The rows below come in pairs that one turn or mirror swaps. Which row does each named row swap with?
The rows were stretched afterwards, more along some directions than others.
z772: [-4.0, 4.7, -25.3, -3.4, 6.7, -1.8, -4.8, 16.1, 4.2, 3.5, 12.8, 22.6, -18.1, -39.4, 0.8, 5.3]
z511: [39.7, 3.5, -4.8, -19.5, 25.0, 10.0, 5.6, 0.8, -23.3, -8.5, 4.3, 14.5, -16.7, -26.1, -6.2, 4.8]
z779: [27.9, -6.9, 24.1, 2.7, -10.2, -16.7, -38.3, 22.5, 17.5, 14.1, -13.2, 22.4, 5.6, -36.9, -4.3, 12.9]
z754: [-17.2, -18.8, -3.3, 12.0, -19.2, -19.2, -28.3, 17.8, 14.4, 7.0, -13.1, 34.6, 2.3, -32.2, 0.0, 17.0]
z807: [14.4, -3.7, -39.5, -11.6, -16.1, 17.8, 4.1, 29.6, 4.2, -16.2, 3.0, 4.5, 4.5, -18.1, -2.2, 0.6]
z99: [10.4, -19.8, 7.1, -24.5, -13.2, 3.1, -6.1, 14.8, 18.3, -23.1, 5.1, -2.4, 14.9, -1.7, -12.9, 2.4]
z340: [16.0, 1.1, -22.1, -22.8, -20.2, -9.7, 2.0, 25.4, 12.6, -14.4, -9.5, 7.2, -0.6, -0.9, 8.4, -13.8]
z612: [-31.5, -6.7, -5.2, 26.7, 8.9, 7.7, -3.6, 27.6, 28.8, 2.5, -6.1, 10.5, -18.9, -10.8, -4.9, -23.9]
z33: [-8.4, -11.8, -14.0, -5.4, 18.2, 15.9, 9.6, 38.4, 21.7, -12.4, 5.0, -13.8, 1.0, -2.0, -13.9, -21.8]
z343: [-13.0, 3.9, -39.2, -0.5, -16.8, -5.3, -13.7, 31.7, 14.7, -15.6, -15.2, -2.7, -2.1, -5.0, 2.0, -19.3]
z278: [-13.0, -3.7, -21.4, 13.7, 1.3, 17.0, 9.5, 23.8, 25.7, -8.0, 12.2, 4.4, 18.6, -33.8, -4.3, 6.8]
z785: [25.7, -17.1, -23.7, -30.5, -2.3, 23.5, 7.5, -6.8, -19.9, -18.6, 8.9, 25.4, 4.2, -37.9, -23.5, 31.5]
z80: [-41.4, -6.5, -5.0, 24.7, 14.2, 9.9, 7.5, 45.0, 34.0, 6.2, 0.2, 13.8, -12.8, -18.5, -2.0, -27.6]
z350: [17.9, -8.1, -21.4, -36.4, -2.9, 25.6, 8.1, -9.5, -26.0, -13.3, -0.2, 29.2, -7.1, -32.6, -24.3, 23.4]
z888: [14.0, -3.9, 21.5, -6.6, -3.6, -0.7, 0.3, 22.4, 20.6, 5.4, -15.1, 17.3, 23.2, -8.4, -8.9, 24.1]
z427: [5.5, -13.9, 22.6, -7.1, 15.5, 0.2, -8.5, -19.3, -15.1, -5.4, 16.6, 20.6, 19.8, -20.2, -0.5, 38.8]
z566: [26.6, -13.4, 46.1, -13.1, 17.3, -20.9, -11.9, -0.3, -3.0, 3.4, 1.5, 10.5, 2.5, -1.6, 16.4, 16.6]
z634: [20.0, -20.4, 20.8, -10.9, 8.4, 3.1, -14.1, -16.1, 4.2, -15.8, -2.6, 15.7, 3.7, 1.1, -13.7, 31.1]
z344: [25.9, -29.7, 7.8, -15.5, 0.8, -35.1, -33.6, -5.2, -6.6, -10.9, 18.8, 7.8, 8.2, -7.1, 6.4, 11.9]
z520: [42.5, 2.0, 1.0, -13.4, -1.5, 12.0, -5.5, -7.3, -6.2, -3.8, -5.6, -8.7, -15.0, -27.2, -7.8, 8.6]
z475: [36.3, -25.0, -8.3, -13.8, 4.3, 0.0, 3.1, -3.6, -16.9, -8.7, 9.6, 28.9, 20.7, -35.2, -14.7, 32.2]
z519: [27.9, -4.6, -22.8, -16.1, 8.2, 25.9, 17.5, -3.6, -11.5, -12.2, -16.4, 11.5, -0.5, -17.5, -21.8, 31.4]
z345: [18.2, -13.9, 3.9, -26.8, 15.7, 9.0, 5.2, 2.3, -34.2, 13.3, 7.3, 34.0, 4.9, -24.6, -17.0, 9.6]
z217: [29.1, -0.1, 33.6, -8.8, 13.0, -15.1, -12.1, 26.5, 13.5, -0.4, 6.9, 5.8, 7.0, -8.1, 5.9, -7.8]
z942: [-22.7, 15.3, -18.1, -12.2, 0.6, 18.7, 10.1, 0.0, -10.1, -20.8, 6.0, -2.6, -8.2, -4.3, 6.1, -12.9]
z799: [-6.9, -4.9, -0.6, -6.2, -17.8, 0.9, 7.5, -11.8, -1.8, -2.2, 2.1, -2.3, -9.5, -13.3, 4.1, 5.3]
z381: [18.8, 3.4, 11.1, -38.1, 8.6, -13.3, -13.5, -14.3, -27.9, -13.0, -10.8, 31.4, -16.4, 3.8, 7.3, 26.5]
z829: [9.3, -14.2, 29.2, -2.4, -16.5, -9.8, 3.8, -7.8, -16.8, 31.5, 12.8, 30.0, 7.8, -15.3, 4.0, -17.9]
z989: [17.5, -4.5, -12.5, -4.6, -23.3, 18.1, 16.9, 12.1, 16.8, 10.3, -0.5, 26.1, 13.0, -33.0, -15.1, 4.1]
z916: [6.1, -22.4, 25.3, -10.5, 4.2, -4.1, 8.7, -10.2, -26.3, 15.1, 16.3, 21.3, 3.9, -8.4, 2.5, -10.4]
z227: [-5.9, -2.5, 11.1, -16.0, -17.2, -13.0, -14.4, -0.5, -20.9, 1.0, 7.6, 29.0, 20.8, -10.7, 10.1, -4.0]
z743: [5.4, -12.6, -4.8, 6.2, 5.7, -2.6, -12.8, -16.9, -9.7, 3.7, -12.7, 12.4, -16.9, -13.2, -10.5, 9.2]
z14: [-5.5, -5.0, 12.0, 17.6, -25.2, -16.8, -8.0, 17.0, 23.2, 31.1, -8.0, 20.0, 7.4, -21.6, -0.9, -15.8]
z873: [10.4, 13.7, 16.2, -34.1, -9.9, -10.3, -9.7, -22.3, -46.9, 11.0, -1.6, 26.7, -2.3, -5.2, 7.7, 11.7]
z462: [8.1, 8.0, 32.6, -21.9, -4.0, -1.8, -13.5, 11.1, -13.1, 9.3, 7.3, 32.4, 10.0, -9.6, 9.2, 26.8]
z986: [2.5, -1.4, -19.4, 11.3, 15.0, 5.7, 3.2, 38.5, 23.7, 0.1, -12.7, 15.8, -13.3, -33.9, 4.4, 0.2]
z802: [-4.2, 1.8, 15.6, -0.5, 22.4, 10.9, 12.6, 15.0, 24.1, -15.5, 9.6, -0.1, 1.8, -13.4, -6.2, 19.3]
z671: [6.7, -15.6, 13.7, -18.8, -3.7, 7.9, -4.0, 15.2, 21.2, -20.9, 10.9, 3.1, 15.7, -12.4, -12.3, 18.0]

Swapped with z807: z462
Swapped with z381: z340
Swapped with z14: z743
Swapped with z227: z942
Swapped with z344: z772
Swapped with z343: z873
Swapped with z671: z785

